In the data rows, zero lies at 7.5, halfway between 7 and 8.
In the table below, every row is followed by its label. The labels come from one hidden rule.
[9, 7, 4, 11, 6, 6, 8, 10, 8, 8, 11, 5, 5, 7, 10, 11, 5, 8, 9, 6, 9, 6, 6, 10,
 5, 3, 4, 6, 3, 6, 5, 6] 3
[7, 8, 7, 3, 13, 9, 9, 5, 12, 6, 1, 11, 9, 10, 6, 7, 10, 1, 8, 12, 3, 10, 8, 2,
 11, 13, 14, 7, 8, 9, 5, 7] 4
[9, 9, 3, 8, 8, 9, 7, 12, 12, 6, 13, 9, 3, 3, 9, 12, 6, 1, 4, 7, 6, 9, 6, 7,
 9, 3, 7, 1, 7, 8, 7, 7] 4
[6, 11, 3, 10, 7, 4, 4, 12, 9, 9, 8, 7, 7, 3, 11, 10, 5, 6, 2, 10, 7, 4, 7, 6,
 5, 5, 9, 4, 4, 9, 6, 11] 3
[6, 11, 10, 7, 8, 10, 7, 9, 6, 6, 8, 7, 1, 10, 5, 6, 7, 5, 7, 11, 9, 11, 5, 10,
 11, 9, 8, 6, 11, 7, 6, 3] 2
[9, 8, 4, 13, 5, 3, 6, 10, 7, 14, 9, 6, 7, 7, 11, 8, 2, 3, 7, 5, 12, 6, 7, 7,
 4, 6, 8, 5, 5, 10, 7, 10] 3
[8, 9, 7, 11, 2, 7, 6, 5, 3, 9, 7, 3, 13, 8, 9, 6, 5, 12, 10, 3, 13, 6, 8, 10,
 4, 8, 4, 7, 7, 7, 11, 11] 1
[7, 9, 3, 8, 8, 5, 3, 8, 12, 15, 5, 8, 6, 4, 12, 12, 6, 1, 3, 6, 7, 6, 9, 6,
 4, 8, 9, 4, 2, 11, 6, 8] 4
[7, 7, 4, 8, 7, 7, 7, 10, 10, 11, 10, 8, 3, 4, 9, 9, 6, 5, 4, 5, 6, 4, 8, 8,
 7, 7, 9, 3, 2, 10, 6, 8] 3
[7, 4, 8, 10, 3, 6, 9, 6, 7, 9, 7, 2, 12, 10, 8, 7, 7, 12, 13, 6, 11, 10, 10, 10,
 5, 6, 2, 11, 10, 8, 14, 15] 1
[3, 7, 13, 1, 12, 10, 10, 5, 8, 7, 3, 10, 10, 12, 6, 4, 13, 8, 9, 9, 6, 10, 10, 4,
 12, 10, 11, 12, 12, 6, 10, 4] 4
[8, 5, 2, 10, 2, 4, 4, 8, 7, 14, 8, 6, 8, 3, 9, 10, 2, 6, 6, 4, 12, 5, 3, 9,
 4, 8, 7, 5, 1, 10, 6, 8] 1
[6, 8, 9, 5, 13, 12, 8, 0, 8, 4, 1, 12, 7, 11, 2, 6, 12, 7, 7, 10, 4, 7, 7, 2,
 11, 10, 13, 12, 7, 9, 6, 4] 4
[7, 8, 1, 8, 8, 3, 6, 10, 13, 11, 7, 9, 6, 1, 11, 11, 5, 5, 3, 7, 6, 6, 7, 7,
 6, 8, 10, 2, 2, 9, 4, 9] 4
[8, 7, 9, 11, 5, 9, 7, 6, 5, 9, 8, 2, 12, 6, 9, 5, 6, 14, 13, 5, 12, 7, 8, 11,
 6, 6, 3, 10, 8, 5, 12, 10] 3
[6, 5, 9, 10, 4, 9, 6, 6, 4, 7, 5, 3, 10, 4, 11, 4, 4, 13, 8, 3, 10, 6, 8, 12,
 2, 6, 2, 7, 9, 6, 9, 13] 1
[9, 7, 6, 11, 4, 7, 9, 13, 8, 4, 12, 4, 8, 7, 9, 10, 3, 9, 10, 5, 8, 7, 8, 11,
 4, 2, 3, 8, 5, 7, 8, 11] 1
[8, 4, 4, 10, 4, 2, 7, 12, 6, 13, 9, 5, 10, 5, 11, 8, 0, 6, 4, 5, 10, 6, 9, 10,
 2, 9, 7, 6, 4, 14, 7, 9] 1
[4, 8, 11, 5, 11, 10, 9, 6, 7, 4, 4, 13, 10, 10, 5, 4, 11, 7, 5, 11, 3, 8, 7, 2,
 13, 10, 12, 15, 12, 6, 9, 7] 2
[8, 8, 12, 4, 9, 9, 9, 4, 6, 4, 5, 11, 7, 10, 3, 5, 10, 6, 7, 8, 6, 7, 6, 8,
 10, 8, 8, 11, 10, 4, 10, 2] 2
[6, 7, 8, 11, 4, 6, 5, 7, 2, 5, 8, 4, 11, 8, 10, 5, 6, 12, 7, 6, 11, 8, 6, 9,
 1, 8, 4, 10, 9, 9, 12, 12] 1
[4, 9, 7, 3, 14, 7, 8, 8, 11, 10, 4, 14, 5, 8, 6, 9, 11, 4, 1, 14, 5, 10, 5, 1,
 9, 10, 13, 5, 5, 6, 2, 6] 4
[11, 9, 10, 7, 9, 10, 10, 6, 5, 5, 8, 10, 6, 10, 3, 10, 12, 9, 11, 9, 8, 7, 9, 8,
 10, 7, 7, 5, 8, 5, 7, 6] 2
[6, 5, 10, 5, 11, 10, 12, 1, 5, 6, 1, 11, 8, 10, 5, 6, 11, 7, 6, 11, 6, 9, 7, 5,
 8, 11, 12, 11, 9, 10, 7, 6] 2
[8, 9, 2, 11, 7, 4, 5, 11, 14, 13, 5, 7, 9, 0, 10, 10, 8, 2, 4, 8, 5, 5, 5, 7,
 11, 10, 10, 5, 3, 9, 6, 12] 4
[8, 7, 8, 10, 6, 9, 7, 7, 8, 7, 11, 4, 10, 8, 11, 11, 10, 11, 11, 9, 12, 10, 7, 11,
 5, 4, 2, 7, 11, 3, 10, 10] 3
[6, 7, 9, 5, 11, 8, 11, 2, 6, 4, 4, 10, 7, 10, 1, 3, 14, 8, 7, 11, 5, 9, 8, 5,
 8, 13, 9, 13, 10, 7, 7, 6] 2
[4, 9, 4, 8, 5, 4, 4, 8, 9, 12, 9, 6, 6, 6, 12, 9, 9, 5, 7, 5, 9, 8, 7, 9,
 3, 9, 7, 5, 2, 9, 4, 5] 3
[8, 8, 12, 4, 10, 11, 9, 3, 6, 2, 5, 8, 8, 11, 4, 2, 8, 10, 8, 11, 8, 8, 10, 7,
 10, 7, 9, 9, 11, 6, 10, 5] 2
[7, 10, 3, 7, 8, 7, 7, 11, 10, 11, 9, 12, 5, 5, 13, 10, 7, 3, 6, 7, 5, 5, 9, 6,
 5, 7, 8, 6, 6, 9, 8, 11] 3
[5, 8, 9, 3, 12, 7, 6, 8, 11, 6, 2, 14, 5, 8, 8, 8, 12, 4, 5, 14, 3, 6, 5, 2,
 13, 12, 14, 10, 7, 9, 6, 5] 4
[11, 6, 11, 4, 9, 8, 10, 2, 4, 2, 4, 10, 9, 11, 3, 6, 11, 8, 8, 7, 7, 9, 7, 7,
 11, 10, 9, 9, 8, 8, 9, 5] 2
[7, 2, 10, 8, 3, 9, 5, 4, 3, 6, 8, 5, 13, 9, 8, 4, 4, 14, 11, 4, 11, 9, 9, 10,
 6, 6, 4, 12, 7, 7, 12, 10] 1
[7, 6, 12, 5, 10, 11, 9, 5, 5, 6, 7, 9, 7, 12, 5, 7, 12, 12, 11, 12, 7, 8, 11, 8,
 10, 8, 7, 9, 13, 4, 9, 3] 2
[7, 10, 5, 8, 7, 7, 10, 12, 12, 9, 9, 7, 7, 6, 11, 11, 7, 7, 7, 7, 5, 8, 7, 5,
 8, 4, 9, 4, 6, 7, 7, 9] 4
[5, 5, 12, 3, 13, 12, 9, 2, 8, 6, 3, 10, 11, 10, 6, 3, 10, 9, 8, 11, 10, 9, 5, 4,
 10, 11, 10, 12, 13, 7, 8, 6] 4
[7, 6, 6, 11, 6, 6, 6, 5, 5, 7, 6, 2, 8, 7, 10, 11, 5, 10, 10, 5, 11, 9, 8, 10,
 2, 7, 5, 8, 6, 11, 7, 11] 3
[6, 6, 10, 9, 6, 10, 9, 8, 7, 3, 11, 5, 9, 10, 8, 6, 5, 12, 10, 5, 8, 9, 7, 12,
 9, 3, 2, 8, 9, 3, 13, 7] 3
[7, 7, 6, 9, 6, 6, 5, 12, 7, 10, 11, 7, 7, 4, 10, 10, 5, 7, 10, 5, 8, 7, 7, 9,
 7, 4, 5, 6, 5, 7, 9, 10] 3
[6, 12, 5, 5, 10, 5, 8, 14, 14, 13, 9, 9, 5, 3, 11, 9, 4, 1, 0, 9, 5, 8, 6, 5,
 9, 9, 10, 0, 5, 8, 3, 7] 4
[8, 9, 7, 9, 4, 7, 5, 12, 7, 8, 12, 7, 9, 6, 12, 7, 4, 6, 9, 7, 11, 4, 6, 11,
 4, 5, 4, 7, 9, 6, 5, 9] 1
[8, 9, 2, 9, 8, 5, 7, 9, 10, 12, 6, 10, 6, 3, 10, 11, 5, 4, 5, 8, 6, 5, 6, 6,
 6, 10, 9, 4, 2, 10, 6, 7] 3
[9, 12, 4, 9, 8, 8, 7, 13, 13, 9, 12, 9, 3, 7, 12, 13, 7, 0, 4, 8, 5, 8, 5, 7,
 7, 6, 8, 1, 3, 7, 4, 7] 4
[7, 6, 8, 11, 7, 10, 9, 10, 3, 4, 11, 3, 11, 6, 11, 7, 8, 12, 13, 5, 8, 7, 10, 11,
 6, 3, 3, 9, 9, 6, 6, 12] 2
[10, 7, 11, 9, 5, 9, 8, 8, 7, 5, 12, 4, 12, 6, 10, 6, 5, 11, 12, 7, 11, 6, 10, 13,
 5, 3, 3, 5, 9, 4, 11, 10] 3
[10, 13, 8, 7, 8, 9, 5, 7, 8, 7, 9, 11, 4, 6, 5, 9, 9, 7, 5, 7, 6, 4, 6, 10,
 6, 5, 8, 4, 6, 6, 6, 7] 2
[10, 9, 14, 4, 10, 13, 8, 4, 5, 4, 5, 7, 9, 11, 3, 7, 12, 11, 10, 11, 6, 9, 11, 9,
 10, 6, 8, 8, 14, 4, 11, 8] 2
[9, 9, 3, 10, 8, 7, 5, 10, 10, 11, 9, 6, 5, 5, 11, 8, 6, 5, 4, 6, 1, 7, 8, 7,
 8, 9, 9, 6, 3, 7, 5, 8] 3
[8, 4, 8, 9, 5, 5, 5, 5, 5, 11, 4, 2, 11, 11, 11, 6, 8, 8, 14, 3, 12, 7, 12, 12,
 4, 7, 4, 10, 9, 11, 12, 9] 3
[7, 10, 4, 12, 2, 5, 7, 10, 5, 10, 9, 5, 8, 4, 10, 8, 5, 7, 6, 4, 11, 6, 8, 11,
 2, 9, 6, 8, 4, 9, 5, 12] 1
[10, 5, 13, 6, 10, 11, 11, 4, 3, 3, 5, 11, 7, 14, 2, 7, 11, 9, 11, 11, 9, 10, 7, 7,
 12, 7, 7, 11, 10, 5, 9, 3] 2
[5, 10, 11, 2, 13, 8, 11, 4, 7, 6, 3, 11, 9, 10, 6, 5, 11, 6, 8, 13, 6, 10, 5, 5,
 11, 11, 11, 11, 9, 10, 13, 5] 4
[14, 12, 2, 7, 8, 5, 6, 12, 13, 13, 10, 12, 2, 2, 6, 9, 9, 1, 2, 9, 5, 6, 8, 6,
 7, 9, 9, 3, 2, 9, 3, 6] 4
[7, 7, 6, 10, 4, 6, 3, 10, 7, 13, 10, 8, 9, 5, 12, 10, 2, 5, 5, 0, 11, 0, 10, 11,
 3, 10, 5, 6, 4, 7, 8, 12] 1
[11, 5, 11, 7, 11, 10, 12, 3, 7, 4, 3, 10, 11, 15, 3, 4, 13, 13, 9, 9, 6, 10, 9, 6,
 11, 7, 10, 13, 10, 7, 10, 5] 2
[8, 8, 8, 12, 5, 5, 4, 5, 3, 6, 9, 4, 10, 8, 7, 4, 3, 10, 11, 7, 13, 6, 6, 11,
 6, 7, 4, 8, 9, 8, 11, 13] 3
[10, 9, 6, 11, 4, 6, 8, 11, 8, 5, 12, 4, 8, 4, 8, 10, 8, 7, 8, 3, 9, 6, 7, 10,
 6, 4, 4, 5, 6, 11, 5, 9] 1
[9, 8, 11, 5, 9, 12, 7, 9, 6, 4, 10, 9, 8, 8, 7, 7, 8, 5, 7, 4, 8, 7, 5, 9,
 9, 7, 8, 6, 7, 6, 6, 4] 2
[8, 7, 5, 8, 10, 6, 6, 12, 10, 8, 8, 9, 8, 1, 13, 8, 5, 5, 6, 9, 6, 4, 6, 8,
 8, 9, 10, 6, 7, 11, 3, 10] 3
[8, 7, 12, 2, 10, 9, 10, 1, 2, 4, 4, 9, 9, 12, 3, 3, 13, 10, 7, 10, 4, 11, 10, 4,
 11, 8, 11, 9, 8, 5, 5, 7] 2
[8, 4, 6, 10, 5, 5, 6, 8, 4, 11, 8, 5, 8, 6, 8, 8, 6, 9, 10, 4, 12, 9, 9, 12,
 7, 6, 5, 8, 9, 7, 8, 14] 3
[8, 5, 12, 9, 8, 11, 9, 6, 7, 5, 7, 4, 15, 8, 5, 9, 9, 14, 15, 9, 8, 10, 8, 10,
 7, 4, 3, 11, 14, 3, 13, 7] 2
[10, 9, 4, 10, 7, 6, 9, 10, 11, 9, 13, 9, 2, 5, 3, 10, 6, 5, 6, 9, 8, 7, 7, 9,
 7, 5, 7, 4, 4, 6, 5, 6] 4
[8, 6, 4, 14, 3, 3, 1, 8, 7, 13, 9, 6, 6, 3, 13, 9, 5, 8, 4, 3, 11, 7, 9, 8,
 3, 7, 5, 5, 3, 10, 3, 11] 1
[10, 8, 4, 12, 1, 4, 5, 7, 7, 13, 10, 6, 4, 4, 9, 7, 7, 7, 5, 3, 11, 6, 8, 11,
 3, 11, 6, 4, 5, 10, 6, 11] 1
[7, 12, 4, 7, 8, 9, 10, 15, 13, 10, 12, 9, 4, 5, 12, 13, 5, 3, 3, 10, 7, 5, 6, 10,
 7, 4, 8, 5, 7, 9, 6, 6] 4
[9, 10, 7, 8, 8, 10, 7, 10, 9, 6, 9, 7, 5, 9, 7, 10, 11, 5, 7, 8, 7, 7, 6, 9,
 8, 5, 8, 5, 8, 6, 5, 6] 3
[9, 4, 13, 4, 9, 14, 12, 2, 5, 3, 6, 10, 9, 15, 2, 6, 12, 9, 11, 9, 8, 8, 8, 5,
 12, 8, 8, 11, 12, 3, 11, 5] 2
[6, 7, 8, 3, 12, 10, 10, 5, 7, 7, 2, 10, 5, 9, 5, 5, 12, 6, 5, 10, 6, 9, 8, 1,
 13, 10, 14, 10, 8, 7, 7, 3] 4
[7, 10, 2, 11, 2, 6, 4, 10, 4, 12, 7, 2, 6, 5, 11, 12, 3, 7, 8, 2, 12, 5, 7, 9,
 2, 8, 4, 6, 4, 12, 7, 9] 1
[8, 11, 8, 5, 9, 6, 7, 11, 9, 5, 11, 9, 5, 5, 8, 12, 6, 7, 5, 9, 8, 7, 5, 9,
 7, 5, 8, 3, 9, 8, 6, 9] 3
[10, 6, 12, 3, 10, 13, 8, 3, 5, 2, 4, 9, 10, 11, 4, 1, 12, 9, 9, 10, 6, 10, 9, 3,
 11, 10, 7, 12, 11, 6, 12, 6] 2
[9, 10, 5, 5, 10, 7, 7, 11, 10, 4, 11, 12, 7, 7, 3, 8, 3, 6, 7, 8, 7, 8, 6, 9,
 9, 4, 7, 5, 8, 6, 6, 7] 3
[7, 7, 3, 12, 3, 2, 4, 9, 10, 13, 8, 6, 5, 5, 9, 11, 3, 5, 7, 3, 11, 7, 6, 7,
 3, 9, 6, 6, 4, 12, 5, 11] 1
[5, 10, 3, 9, 10, 6, 5, 12, 15, 11, 9, 11, 1, 0, 8, 9, 8, 4, 2, 11, 0, 7, 7, 5,
 11, 7, 12, 1, 5, 8, 3, 4] 4
[4, 5, 9, 11, 3, 8, 9, 8, 6, 10, 9, 5, 12, 6, 12, 2, 6, 11, 11, 3, 11, 6, 10, 9,
 4, 8, 6, 10, 9, 9, 9, 11] 1
[2, 2, 11, 11, 7, 8, 10, 7, 5, 6, 10, 3, 13, 11, 7, 4, 7, 12, 15, 7, 6, 9, 11, 9,
 10, 5, 4, 13, 13, 2, 13, 8] 2
[5, 5, 3, 11, 4, 3, 5, 7, 9, 13, 8, 7, 6, 4, 13, 9, 5, 5, 3, 1, 9, 4, 7, 11,
 3, 11, 6, 4, 4, 11, 4, 10] 1
[9, 8, 12, 5, 9, 13, 10, 3, 3, 4, 6, 7, 8, 14, 0, 7, 10, 12, 8, 9, 6, 11, 8, 8,
 13, 6, 8, 10, 10, 4, 13, 7] 2
[7, 2, 9, 10, 3, 6, 7, 6, 1, 7, 6, 3, 13, 10, 12, 7, 8, 13, 11, 4, 11, 9, 9, 11,
 3, 6, 4, 13, 11, 7, 12, 11] 1
[4, 6, 6, 2, 12, 5, 9, 8, 14, 9, 4, 12, 5, 7, 5, 6, 9, 2, 4, 12, 4, 10, 5, 1,
 12, 12, 15, 7, 5, 12, 2, 2] 4
[7, 9, 10, 3, 12, 8, 8, 3, 10, 3, 3, 12, 8, 10, 5, 4, 15, 6, 4, 13, 3, 6, 4, 1,
 12, 12, 14, 9, 9, 9, 6, 3] 4
[10, 6, 4, 10, 2, 5, 6, 9, 7, 11, 9, 3, 8, 6, 10, 7, 5, 6, 8, 3, 8, 8, 11, 10,
 2, 8, 4, 7, 6, 12, 10, 11] 1
[8, 10, 5, 7, 7, 6, 5, 10, 11, 11, 7, 6, 4, 5, 9, 11, 9, 7, 3, 6, 3, 9, 10, 5,
 7, 7, 10, 2, 4, 5, 4, 6] 4
[7, 6, 8, 12, 6, 9, 5, 10, 6, 5, 14, 3, 9, 11, 8, 8, 4, 12, 12, 6, 9, 6, 9, 12,
 6, 4, 3, 6, 8, 5, 9, 9] 3
[7, 10, 9, 7, 10, 12, 10, 9, 7, 4, 8, 9, 7, 13, 2, 6, 6, 9, 7, 11, 6, 9, 8, 8,
 9, 6, 7, 7, 10, 3, 9, 5] 2
[8, 9, 13, 6, 11, 10, 8, 5, 6, 3, 8, 8, 8, 13, 3, 9, 12, 9, 13, 11, 10, 12, 7, 8,
 10, 5, 9, 8, 11, 7, 12, 5] 2
[8, 6, 12, 5, 11, 14, 12, 5, 6, 3, 8, 11, 8, 15, 7, 5, 8, 11, 15, 10, 9, 12, 8, 8,
 15, 6, 6, 11, 9, 6, 13, 6] 2
[9, 7, 11, 5, 10, 11, 9, 5, 6, 3, 7, 12, 6, 11, 4, 7, 9, 8, 12, 7, 7, 8, 9, 8,
 9, 7, 6, 10, 12, 5, 8, 2] 2
[5, 8, 3, 10, 7, 5, 6, 13, 11, 10, 10, 7, 6, 3, 13, 10, 5, 7, 4, 6, 3, 4, 6, 6,
 6, 8, 8, 4, 5, 10, 3, 8] 4
[8, 11, 3, 6, 10, 6, 7, 14, 15, 9, 11, 11, 1, 2, 10, 12, 6, 1, 3, 10, 6, 7, 4, 7,
 8, 9, 8, 3, 5, 9, 2, 9] 4
[11, 8, 9, 11, 6, 7, 9, 9, 6, 4, 12, 5, 10, 7, 6, 7, 8, 10, 10, 5, 11, 7, 6, 11,
 6, 3, 3, 4, 7, 4, 9, 9] 3
[10, 10, 6, 7, 9, 6, 6, 10, 11, 6, 11, 8, 2, 1, 6, 12, 7, 4, 6, 9, 9, 9, 4, 9,
 7, 6, 8, 1, 6, 8, 4, 5] 4
[8, 7, 3, 12, 3, 7, 6, 7, 1, 10, 10, 6, 8, 3, 11, 5, 2, 7, 3, 6, 8, 6, 8, 11,
 3, 11, 7, 7, 3, 9, 2, 11] 1
[6, 8, 4, 8, 7, 8, 7, 13, 13, 8, 12, 10, 6, 6, 9, 12, 4, 3, 2, 9, 5, 3, 6, 8,
 7, 7, 9, 2, 5, 6, 5, 7] 4
[6, 9, 9, 4, 12, 12, 10, 3, 8, 7, 1, 12, 8, 9, 7, 2, 12, 7, 3, 12, 4, 8, 6, 0,
 9, 11, 12, 12, 6, 8, 6, 4] 4
[6, 6, 9, 3, 10, 10, 7, 4, 6, 7, 5, 10, 8, 9, 5, 4, 14, 7, 7, 9, 3, 10, 7, 1,
 11, 11, 13, 11, 7, 5, 4, 4] 2
[8, 6, 9, 11, 7, 9, 7, 6, 4, 5, 8, 3, 12, 9, 4, 6, 4, 13, 11, 7, 8, 7, 6, 9,
 7, 1, 3, 10, 8, 3, 11, 9] 2
[7, 3, 12, 4, 8, 11, 10, 2, 6, 3, 1, 7, 7, 11, 3, 3, 9, 8, 9, 10, 5, 13, 7, 5,
 10, 8, 9, 12, 9, 4, 11, 6] 2
[12, 11, 8, 9, 5, 9, 8, 10, 7, 6, 11, 5, 9, 5, 6, 6, 6, 13, 10, 9, 11, 8, 6, 12,
 8, 4, 4, 5, 9, 4, 7, 10] 3
[10, 8, 9, 7, 9, 10, 8, 9, 8, 2, 8, 7, 7, 10, 6, 9, 7, 6, 9, 9, 7, 8, 9, 8,
 10, 3, 9, 8, 9, 7, 8, 7] 2
[10, 8, 9, 7, 8, 9, 8, 7, 7, 3, 10, 8, 8, 12, 6, 8, 6, 9, 11, 9, 10, 11, 8, 9,
 10, 6, 7, 7, 10, 8, 13, 5] 2
Which label does each new row get?
[10, 5, 8, 11, 3, 5, 8, 5, 4, 10, 8, 2, 13, 8, 9, 7, 9, 12, 11, 4, 12, 7, 7, 11,
 4, 8, 3, 9, 8, 7, 10, 7]: 1
[6, 6, 12, 3, 13, 10, 12, 3, 9, 6, 4, 12, 9, 11, 4, 3, 10, 7, 7, 10, 8, 8, 6, 2,
 12, 10, 13, 11, 9, 5, 4, 4]: 4
[11, 11, 6, 10, 7, 9, 8, 11, 12, 6, 14, 11, 2, 6, 7, 12, 10, 5, 4, 9, 4, 6, 6, 8,
 8, 6, 7, 4, 3, 8, 5, 4]: 4
[7, 5, 6, 10, 2, 5, 2, 8, 6, 10, 9, 2, 7, 8, 10, 8, 1, 6, 6, 3, 12, 7, 6, 10,
 5, 9, 7, 6, 3, 12, 5, 7]: 1
[10, 7, 6, 8, 4, 3, 6, 5, 5, 12, 7, 4, 10, 6, 9, 9, 5, 11, 9, 1, 12, 7, 9, 11,
 3, 8, 5, 7, 6, 9, 7, 12]: 1
[6, 8, 7, 8, 8, 9, 10, 10, 10, 4, 11, 9, 2, 8, 8, 10, 7, 4, 6, 11, 5, 8, 10, 7,
 10, 4, 9, 5, 8, 6, 7, 7]: 3
[8, 7, 12, 2, 10, 8, 9, 1, 4, 4, 4, 11, 7, 8, 2, 3, 11, 13, 6, 11, 6, 7, 11, 6,
 9, 11, 13, 12, 10, 5, 9, 6]: 2
[9, 7, 9, 9, 3, 7, 6, 3, 4, 7, 4, 4, 10, 10, 8, 5, 6, 10, 11, 5, 13, 7, 10, 9,
 3, 7, 4, 11, 7, 9, 13, 10]: 1
[7, 7, 11, 1, 13, 5, 7, 5, 10, 7, 0, 10, 8, 8, 4, 5, 9, 7, 5, 13, 3, 7, 7, 2,
 11, 10, 12, 11, 10, 8, 7, 8]: 4
[5, 11, 11, 1, 12, 9, 7, 5, 5, 6, 0, 13, 10, 9, 5, 8, 11, 6, 9, 13, 4, 6, 6, 4,
 10, 8, 12, 13, 11, 9, 6, 5]: 4
[7, 6, 5, 11, 2, 6, 8, 7, 7, 8, 8, 7, 10, 4, 10, 5, 4, 11, 6, 2, 9, 4, 5, 11,
 1, 8, 3, 8, 5, 12, 8, 10]: 1
[10, 10, 2, 10, 8, 4, 2, 9, 11, 13, 7, 8, 1, 1, 9, 12, 7, 4, 5, 7, 7, 7, 6, 5,
 5, 11, 11, 6, 3, 9, 3, 10]: 4
[7, 5, 7, 4, 11, 8, 7, 9, 12, 7, 4, 11, 5, 6, 7, 10, 10, 2, 4, 7, 4, 9, 9, 0,
 11, 9, 13, 8, 7, 11, 6, 4]: 4
[7, 8, 11, 5, 9, 9, 11, 4, 8, 5, 4, 10, 7, 8, 4, 5, 12, 8, 6, 14, 1, 8, 8, 4,
 10, 13, 12, 12, 8, 5, 8, 6]: 2
[5, 6, 8, 10, 3, 9, 7, 6, 5, 8, 5, 6, 11, 7, 9, 7, 6, 10, 9, 3, 11, 8, 7, 9,
 5, 8, 5, 8, 8, 10, 8, 9]: 1
[6, 8, 8, 10, 7, 8, 8, 9, 4, 6, 11, 5, 7, 11, 7, 5, 7, 9, 11, 8, 9, 7, 8, 10,
 7, 4, 3, 9, 7, 3, 11, 5]: 2
[10, 7, 8, 11, 5, 7, 7, 4, 3, 7, 6, 4, 10, 8, 7, 8, 7, 12, 13, 3, 10, 6, 9, 10,
 2, 7, 2, 11, 10, 8, 11, 7]: 3
[7, 6, 9, 6, 7, 8, 8, 10, 9, 4, 8, 7, 8, 10, 8, 9, 8, 7, 9, 7, 9, 11, 10, 8,
 9, 5, 8, 6, 9, 3, 9, 6]: 3
[9, 10, 10, 6, 10, 8, 10, 11, 9, 8, 10, 9, 9, 7, 4, 8, 12, 9, 5, 7, 6, 8, 9, 8,
 9, 8, 8, 5, 6, 2, 8, 5]: 3
[8, 6, 13, 5, 9, 11, 9, 4, 5, 1, 6, 10, 7, 11, 5, 5, 12, 10, 8, 8, 8, 8, 8, 6,
 13, 8, 9, 13, 9, 6, 6, 5]: 2
[5, 6, 11, 8, 10, 11, 11, 6, 7, 5, 9, 9, 7, 9, 4, 3, 7, 10, 10, 11, 7, 10, 7, 10,
 10, 6, 6, 8, 11, 5, 9, 5]: 2
[6, 5, 11, 3, 10, 12, 10, 4, 6, 2, 10, 7, 8, 12, 4, 6, 8, 9, 13, 11, 6, 12, 8, 8,
 12, 6, 6, 9, 12, 6, 12, 8]: 2
[10, 7, 13, 5, 10, 13, 10, 4, 3, 5, 6, 10, 8, 14, 3, 4, 10, 9, 9, 11, 8, 13, 9, 6,
 11, 7, 9, 11, 13, 3, 8, 5]: 2
[6, 10, 2, 8, 7, 3, 5, 13, 12, 13, 7, 6, 6, 2, 14, 10, 3, 5, 3, 10, 6, 8, 8, 5,
 6, 8, 9, 5, 4, 9, 5, 8]: 4
[4, 7, 9, 3, 11, 9, 8, 7, 11, 5, 4, 12, 7, 8, 7, 4, 12, 6, 5, 9, 1, 6, 10, 0,
 12, 9, 14, 10, 8, 6, 6, 6]: 4
[5, 6, 9, 12, 4, 5, 8, 5, 3, 9, 5, 1, 14, 8, 8, 7, 6, 10, 9, 3, 11, 4, 8, 9,
 5, 5, 3, 9, 9, 8, 11, 10]: 1
[5, 6, 12, 4, 10, 10, 8, 5, 8, 6, 4, 10, 8, 14, 6, 6, 11, 7, 12, 11, 6, 9, 9, 7,
 12, 8, 9, 13, 12, 8, 11, 5]: 2
[10, 8, 4, 14, 2, 9, 7, 10, 6, 11, 9, 6, 6, 4, 10, 6, 4, 6, 6, 1, 10, 6, 7, 11,
 2, 7, 8, 7, 3, 12, 5, 15]: 1
[7, 4, 11, 12, 6, 9, 9, 5, 5, 5, 8, 3, 11, 9, 8, 6, 7, 12, 13, 6, 10, 8, 9, 9,
 8, 5, 3, 12, 15, 3, 13, 9]: 3
[8, 8, 3, 10, 5, 2, 3, 10, 7, 13, 9, 6, 4, 4, 10, 8, 0, 5, 4, 2, 10, 4, 6, 10,
 2, 7, 7, 6, 4, 14, 4, 12]: 3
[8, 9, 3, 10, 5, 6, 4, 9, 7, 8, 14, 7, 4, 4, 10, 9, 7, 6, 6, 6, 9, 5, 6, 9,
 4, 6, 4, 5, 4, 7, 5, 7]: 3
[6, 9, 10, 5, 9, 8, 12, 10, 8, 9, 9, 12, 7, 7, 7, 10, 6, 8, 10, 8, 4, 9, 9, 12,
 7, 6, 6, 5, 10, 5, 10, 8]: 2
[11, 7, 8, 8, 6, 8, 8, 12, 7, 10, 11, 5, 8, 6, 11, 10, 4, 9, 11, 7, 12, 8, 8, 10,
 5, 4, 4, 4, 6, 7, 10, 9]: 3
[7, 6, 12, 5, 11, 7, 9, 3, 9, 3, 4, 10, 11, 11, 5, 5, 8, 10, 11, 8, 4, 8, 8, 4,
 10, 9, 8, 12, 13, 8, 9, 6]: 3
[8, 6, 3, 13, 1, 2, 4, 7, 5, 11, 8, 1, 7, 4, 9, 10, 2, 7, 6, 3, 9, 6, 10, 12,
 3, 9, 4, 6, 7, 10, 10, 13]: 1
[4, 8, 8, 7, 5, 5, 5, 7, 3, 9, 6, 2, 11, 5, 11, 7, 7, 10, 9, 3, 11, 6, 12, 10,
 3, 9, 5, 11, 10, 10, 11, 9]: 3
